128 stands for zero in the data rows.
Every row has a hidden score from 0 to 40. What is each row's score? 20 is about the middle. The score is a weighted sum of the row's numbers plus the product of two more (or one squared), each taken from its middle value.
[152 136 127 122 143 135  54 151 137 135  90  98 144 141 160 114 119 110
 138 115 150 126 108 173] -> 19
[164 139 145 115 154 104  87 158 158 139  89  98 172 136 118 162 125 116
 103 103 115 124 141 149] -> 21
[129 214 141  99  91  87 139 154 168 180 138 143 131  83  72 167 152  86
  69 103  77 187 158 157] -> 22
[105  17  24 246 198 217  88 103  77  11 167 184 126 196 197 105 158 127
 233 220 212 121  27 137] -> 19
[180 136 184 114 166  88 107 171 180 141  93 110 245 124  67 227 133 127
  68  86  67 126 179  93] -> 34
[174 132 149 117 144 102 128 136 138 121 109 127 166 162 115 187 116 114
  99 113 115 112 151 109] -> 23
[117 151 145 108 103 125 156 119 133 150 131 121  93 118 118 107 119 138
 121 113 125 118 147 123] -> 17
[125 151 140 106  95 118 153 105 123 146 118 113  73 140 142 100 105 135
 122 122 143 102 147 137] -> 16
[ 96 116 172 125 113 104 159 132 136 147 156 162 139  78  70 174 148 163
 106  96  71 180 150  92] -> 33
[143 119 147 133 138 117 137 121 147 119 107 120 154 159 114 161 115 138
 111 120 121  97 153 104] -> 19
[181 132 147 101 167 100  74 189 151 164  76 123 238  79  76 181 140  99
  89 100  91 124 140 116] -> 22
[108 161 149 122 126 110 178 132 131 157 139 134 128  98  81 154 133 160
  94 101  79 156 157  80] -> 26
[ 94 131 169  78  99  95 173 110 137 137 120 103  59 134 141 108  93 134
 120  97 134 112 146 100] -> 15
[165 123 150 124 142 101 140 132 153 118 110 123 168 160 114 182 117 118
  97 111 113 102 154 107] -> 22
[124 148 149  97 122  96 156 142 137 148 159 142 132 101  83 130 117 113
 101 105  91 131 162 110] -> 20
[139 105  89 141 124 125 128 140 115 115 153 157  92 135 145 107 156 100
 141 142 142 159  82 160] -> 18
[ 81 174 125 133 107 150 134  86  93 149  97  88 108 102 117  71  91 190
 160 124 137 106 160 122] -> 36
[200 182 158 117 167 114  78 194 158 157  96 106 218 124 115 221 145  90
  81  65  72 151 163 123] -> 33
[142 105  98 153 142 129 123 138 119 105 159 157 122 142 154 132 148 101
 141 141 138 143  91 141] -> 18
[ 86   0  25 251 208 226  92  94  79   0 155 171 118 205 222 103 144 127
 247 229 231 114  17 125] -> 20
[107 176 201  99 121 126 143  49 137 125  58 113 125 152 143 110 112 122
 171 121 130 121 111 129] -> 16
[ 73 150 153 132 115 175 121  65 121 130  63  67  88 152 147  74  59 186
 158 137 176  47 168 121] -> 16
[ 71 154 137 126 119 136 135 147 120 154 167 142 131  40  99 136 166 161
 141 120  79 201 117 118] -> 26
[168 122 158 100 143  89  95 165 138 148  93 110 184 120 120 172 120 121
  82  90  96 115 146 145] -> 23
[153 118 168 152 160 123 105 118 148  95  90 114 168 169 104 166 103 137
 131 129 135  60 147 101] -> 17
[218 170 103  68 114  60  56 255 136 188 173 145 119  72 158 123 202  22
  92  77  83 239  63 232] -> 18
[176 139 145 141 147 100 121 138 135  93 150 140 141 154  65 150 117 141
 120 156 122  71 135 129] -> 19
[ 94 153 142 117  97 137 143 118 121 153 130 111  91 103 117  98 116 148
 137 119 126 123 149 129] -> 19
[132 182 162  80  84  78 171 187 153 197 176 144 124  39  74 147 170 117
  74  82  48 198 156 118] -> 19
[119 146 151  89  88  94 176 127 135 151 154 132  77 112 119 125 126 122
 108 107 111 145 141 115] -> 16
[104 149 140 127 112 153  89  74 114 122  24  69 121 148 155 107  57 150
 135 167 189  86 162 151] -> 22
[108 174 165 102 110 131 160 113 100 147 122 134  90 126 113 116  88 149
 116 109 111 124 152 109] -> 24
[ 54 166 151 121  85 168 134  84 112 160  96  76  57 104 137  52  77 187
 158 128 156  91 163 130] -> 18
[118 144 149 112 113 107 173 144 151 152 155 144 142  94  68 160 141 140
 100 107  79 148 160  95] -> 22
[ 90 125 123 145 108 150 161  95 114 121 138 134  88 126 133 105 123 158
 149 146 143 117 130 110] -> 17
[159  97  94 152 144 122 133 150 130  96 162 165 133 154 145 148 160  92
 130 138 127 147  89 129] -> 18
[122 144 147 112 108 121 148 114 134 142 121 119  96 135 129 116 113 136
 118 116 133 111 147 126] -> 16
[115 147 137 116 113 131 138 121 133 145 123 123 106 122 124 116 122 141
 128 117 131 120 146 129] -> 18
[133 117 132 143 148 143 112 112 132 106  95 103 140 167 149 127  97 139
 139 136 156  89 136 130] -> 20
[209 160 122 103 157 114   0 233 131 165 112  91 178 107 185 115 149  57
 127  85 121 178  78 221] -> 21
[179 107 101 120 131  95 123 150 136 113 138 162 130 153 161 147 157  74
 110 126 121 143 107 149] -> 13
[104 162 138 111 102 131 146 119 120 151 118 112 100 108 122  93 108 154
 126 122 124 122 147 133] -> 20
[107 138 154 128 112 129 169 122 139 140 131 129 122 117  97 137 120 151
 114 125 111 120 157  99] -> 19
[219 146 108  81 128  73  88 207 101 166 157 156 138 105 167 151 181  33
  94  92  96 177  91 192] -> 21
[ 71   0   1 255 208 255  70  99  56   0 164 193 123 211 255  78 157 139
 255 255 243 114   0 146] -> 12
[121 150 154 109  99 102 183 144 144 157 159 151 128 100  92 158 140 140
  88 118  79 141 158  88] -> 14
[118 148 152 115 107 122 178 113 145 137 132 146 120 118  98 119 128 123
 115 112 111 128 147  97] -> 21
[100  85 172 162 144 208 180 138 112 125   0  37 150 203 129 144  54 153
 155 137 155  54 179 118] -> 32
[ 96 127 123 139 104 146 164 103 118 127 140 137  90 126 128 102 127 149
 142 144 139 119 134 111] -> 15
[ 91 131 159 102 118 106 177 156 146 151 161 133 134  65  78 158 145 141
 108 104  78 174 151  83] -> 27
[ 96 133 147 140 134 169 100  78 124 115  57  69 117 165 153  96  65 176
 158 136 180  48 162 124] -> 18
[116  14  38 224 173 191 102 109  98  28 177 160 127 177 154 119 150  72
 220 223 178 100  42 104] -> 10
[111 141 145 115 101 129 142 129 153 147 123 126 120 109 120 122 118 134
 122 115 129 111 134 110] -> 14
[103 138 125 142  90 125 154  83 138 118 165 150  83 119 154 124 135 146
 149 129 145 118 145 121] -> 18
[173 105 151  53 190  36 105 139 138 119 108 144 183 129  33 121  90  36
 108 102  91 101 164 142] -> 21
[ 97 138 143 134 120 152 116  97 124 129  82  88 101 145 144  90  88 163
 145 133 157  79 147 131] -> 15
[ 95 151 110 172 150 161 141  75  75 130  60  91  88 182 146  93  55 203
 136 118 156  75 158  89] -> 32
[ 97 137 129 129 120 142 143 121 133 138 126 128 105 116 101 127 122 166
 136 126 125 115 151 115] -> 20
[100 130 148 147 141 168  98  76 123 112  57  68 122 170 154 100  62 175
 157 136 179  50 156 124] -> 20
[178 159 148 120 176  99  39 195 152 172  77  83 225 100 103 169 132 131
  90  69  80 160 143 151] -> 32
[ 76   0   0 255 234 255  74  85  53   0 173 167 139 211 250  55 142 165
 255 255 255  96   0 151] -> 16
[212  88 112  58 156  52  64 198  94 146 152 162 138 122 229 133 176  96
  58 117 140 160  34 234] -> 11
[192 147 171  95 171 104  97 185 161 156  90 112 190 142  99 178 173 104
  48  94  79 139 129 140] -> 23
[ 93 131 145 127 114 142 136 113 125 137 110 111 110 115 125 110 101 168
 134 125 131 108 149 119] -> 19
[109 138 149 123 112 118 172 127 143 143 144 137 132  98  85 154 129 151
 108 112  94 138 160  89] -> 23
[ 93 110 122 146 110 151 155  89 120 109 145 140 105 143 124 124 106 156
 149 148 141 110 135 102] -> 21
[125 136 142 109 109 122 141 121 127 137 121 118  98 141 133 111 113 131
 122 124 132 108 147 125] -> 13
[155  98  89 132 120 136  99 189 165 125 191 197 142 131 141 139 193  67
 141 119 151 141  38 128] -> 8
[117 157 153 104 111 119 155 131 136 155 142 118 102 103 110 115 127 146
 117 118 111 139 151 120] -> 18
[163  95  97 147 149 115 131 158 132 100 161 172 142 150 144 157 163  86
 123 139 123 156  90 131] -> 18
[115 135 142 139 138 154  77  95 124 120  62  70 131 164 154  98  76 155
 155 129 175  71 142 146] -> 20
[101 148 144 120 102 135 159 110 129 141 129 124  87 123 120 111 111 149
 125 124 130 112 153 115] -> 17
[139  92 107 155 139 147 146 122 125 103 158 160 110 166 152 144 151 111
 135 158 145 131  92 115] -> 15
[206 154  82  94 138  85  94 208 122 157 155 149 149 108 145 126 174  58
 102 106  96 199  80 201] -> 29
[122 185 156  86  82  86 160 189 146 202 179 139 120  34  79 133 166 118
  85  78  48 208 150 126] -> 22
[163 153 142 111 152 107  60 152 140 145  90  77 142 139 154 112 119 107
 129 111 143 124 127 174] -> 16
[ 94 127 138 155 140 167 100  69 118 116  50  70 112 173 147  86  65 183
 163 131 180  57 159 123] -> 21
[ 98 129 127 136 111 150 169 102 117 122 130 136  93 135 127 118 111 148
 140 141 136 112 143  99] -> 18
[116 149 136 106  87 106 163 121 134 146 123 138 106 122 102 130 118 112
  99 132 117 133 151 114] -> 15
[127  91  77 159 135 141 136 123 109  81 159 176 114 161 156 121 146 127
 151 182 152 131  83 134] -> 12
[ 99 121 154 142 128 135 177 106 143 120 127 132 149 123  81 156 110 168
 117 131 109 104 173  71] -> 24
[158 121 164 124 148 110 110 122 151 122  97 108 181 151 109 177 111 137
 109 118 119 105 160 121] -> 24
[165 122 145 129 149 109 117 134 151 119 101 121 171 163 117 171 116 122
 102 119 121 101 150 114] -> 20
[ 94 156 134 117 100 136 142 121 119 156 127 111  77 103 132  81 118 144
 136 120 131 129 139 137] -> 17
[ 80 176 149 105  86 133 138  96 121 167 115  89  61 105 132  62 100 157
 145 119 144 118 155 134] -> 17
[ 66  82  89 140  99 142 166 106 133 128 143 179 121  45 139 114 189 109
 134 145  91 192 148  90] -> 23
[ 77 154 102 151 110 129 157 145  98 177 168 146  93  50 103  99 158 164
 124 108  80 204 121 112] -> 30
[125 156 147 110 110 104 160 141 157 156 140 138 134 103  88 152 141 134
  96 111  97 141 150 108] -> 17
[108   0  10 245 192 255  91  67 104   0 167 207 139 213 232  93 150 150
 255 255 255  75   0 134] -> 10
[200 140 109  90 111  58  98 200 146 141 131 154 180 121 111 193 168  25
  57 138  91 215 110 168] -> 27
[108 121 149 149 143 162  97  67 132 106  69  78 116 177 125  96  67 191
 155 135 198  38 151 132] -> 22
[112 168 126 102 107 127 136  80 142 148  80 107  64 148 136  77  96 143
 127 135 169  72 145 161] -> 18
[ 86  62  80 211 151 194 149  77  94  56 145 166 110 142 172 123 136 154
 189 204 180 119  88 109] -> 21
[137 122 135 125 117 104 156 125 138 129 132 142 116 138 113 139 130 124
 110 127 119 126 136 118] -> 16
[108 111 106 136 100 115 152  98 132  87  96 158 161 171  86 174 104  88
  96 201 141 142 151 103] -> 39
[ 95 107 119 148 125 156 181  91 122 106 145 133  97 148 129 108 119 160
 147 155 143 100 124 101] -> 16
[103 103 140 133 109 238 217  53 124 146 123 113  49 209 123 154 136 176
 120 208 150  82 123  86] -> 9
[ 90 146 141 132 116 150 128 108 123 138 107 103 100 113 124  98 102 166
 145 124 142 108 151 123] -> 20
[184 128 116 114 129  93 109 156 132 129 136 145 112 159 163 131 144  72
 112 118 134 138  98 163] -> 13
[115  60  57 208 165 181 122 114  98  52 162 171 114 174 185 114 150 116
 190 188 181 123  59 134] -> 17
[154 178 177  61 155  71 150 147 156 165 174 144 163  99  91 139 157 123
  79 107  89 156 144  99] -> 14
[116 144 152 119  94 141 160 129 113 150 140 118  90 129 117  85 109 132
 134 128 132 117 149 118] -> 16
[123 153 144 108  98 113 157 125 136 150 136 128  92 116 119 113 126 133
 113 115 119 125 144 122] -> 15
[112 152 122 107  96  99 148 101 114 148 131 129  94 122 116 111 104 112
 109 124 151 134 140 133] -> 22
[146 118 136 139 155 134  94 125 142 113  85 100 162 165 136 145 108 136
 130 124 142  92 142 131] -> 20
[198 116 105 116 136  85 113 169 138 117 150 157 131 152 153 149 161  54
  99 113 119 151  95 158] -> 16
[155  96 106 156 149 123 135 142 126  96 162 169 137 155 143 154 158  96
 133 146 131 141  95 128] -> 17
[ 99 150 137 115  93 125 169 113 117 149 149 135  78 111 121 103 117 140
 126 115 127 127 144 117] -> 19
[174 161 118  98 169 117  27 190 126 178  98  83 127 106 171  72 152 103
 126  76 145 176  83 227] -> 26
[199  90 104 138 161  97 117 178 140 100 166 177 173 153 142 186 180  64
 103 132 105 165  80 139] -> 19
[120 121 137 126 106 122 182 132 126 131 119 123 120 130 117 143 112 137
 122 131 124 126 153 111] -> 20
[169 149 132 120 145 128  46 171 131 147  97  88 152 127 165 118 122 100
 130 102 136 134 110 184] -> 22
[110 137 153 118 117 122 158 133 135 145 140 125 125 113  93 132 134 138
 113 118 108 128 155  96] -> 18
[179 167 130  93 153 102 181 141 135 147  95 121 230 148  65 169 116 151
  65 117  71 113 182 112] -> 35
[ 65   0   6 255 215 255  58  28  47   0 166 174 121 219 240  95 131 181
 255 255 255 103   0 158] -> 29
[199 161 122 102 163  98   0 235 140 169 110  89 195  67 164 134 170  70
 132  75 108 206  85 233] -> 29
[129  93 138 149 137 133 173 113 142 103 138 150 145 154 102 162 134 128
 117 137 119 114 147  65] -> 27
[110 138 152 117 110 124 156 132 118 141 146 132 122 121  99 106 136 139
 118 131 120 129 155 115] -> 17
[ 77 104 156 108 114 123 181  97 133 109 127 116  82 135 128 121  95 154
 132 123 143 107 149  79] -> 24
[150  97 134 142 157 130  90 101 122 110  99 114 169 170 152 106 134 137
 157 145 166  64 130 145] -> 11
[108 183 169 113 150  90 112 111 140 152 112  49 131 124 113 103 110 144
 142 133 140 135 172 120] -> 14
[121 180 161  63  87  45 175 168 161 203 169 135 127  24  75 146 182  98
  71  86  40 224 180 114] -> 17
[102   0   0 233 210 255 101  90  74  17 163 154 121 230 210 114 166  95
 232 255 207 118   9 153] -> 16
[ 97 140 140 129 116 151 123 104 127 136  97 100 103 126 136 102  99 158
 145 126 148 100 147 132] -> 19
[175 137 169 120 144  89 140 138 172 129 109 129 192 150  82 212 130 120
  73  89  85 107 169  88] -> 26
[124 125 127 150 137  92 145  99 119 126 136 134 152 134 103 160 104 135
 120 113 135 115 141 100] -> 30
[ 73 125  96 144 106 146 127 163 112 158 161 145  93  31  99  82 179 137
 168 140 112 222  97 164] -> 24
[118 135 151 100  94 113 153 104 125 139 135 119  86 123 126 126 115 140
 121 118 129 127 144 135] -> 21
[ 93 155 151 146 117 162  89  65 107 117  52  67  93 157 151  71  52 195
 170 113 186  41 161 114] -> 22
[122 159 133  98 116 100 159 120 122 129 130 141 113 122  70  99 128 156
 118 149 114 137 143 136] -> 19
[143 165 125 119 134 142  59 134 102 131  76  76 126 139 178  94  86 145
 158 115 166 104 133 154] -> 23
[198 153 121  94 149  88  23 217 141 159  99 106 186 110 153 146 157  60
 101  97 110 187  99 210] -> 21
[178 133 169 109 143  79 140 155 170 135 109 130 199 148  87 210 133 112
  70  98  84 116 165  96] -> 22
[155  71  86 153 139 123 136 131 130  99 165 150 140 148 133 178 162  34
 123 132 112 145 102 105] -> 24
[ 87 111 123 163 160 172 152  64 122  86 151 143 127 171 163 118 132 203
 162 189 177 101 107  92] -> 12
[170 100 104 110 144 144 141 116  95  90 131 178 121 134 176 167 162 113
 140 171 122 167 117 134] -> 20
[169  96 149 117 131 131 143  83 157 108 124 136 151 190 115 199 123 143
  96 148 143  95 132 118] -> 22
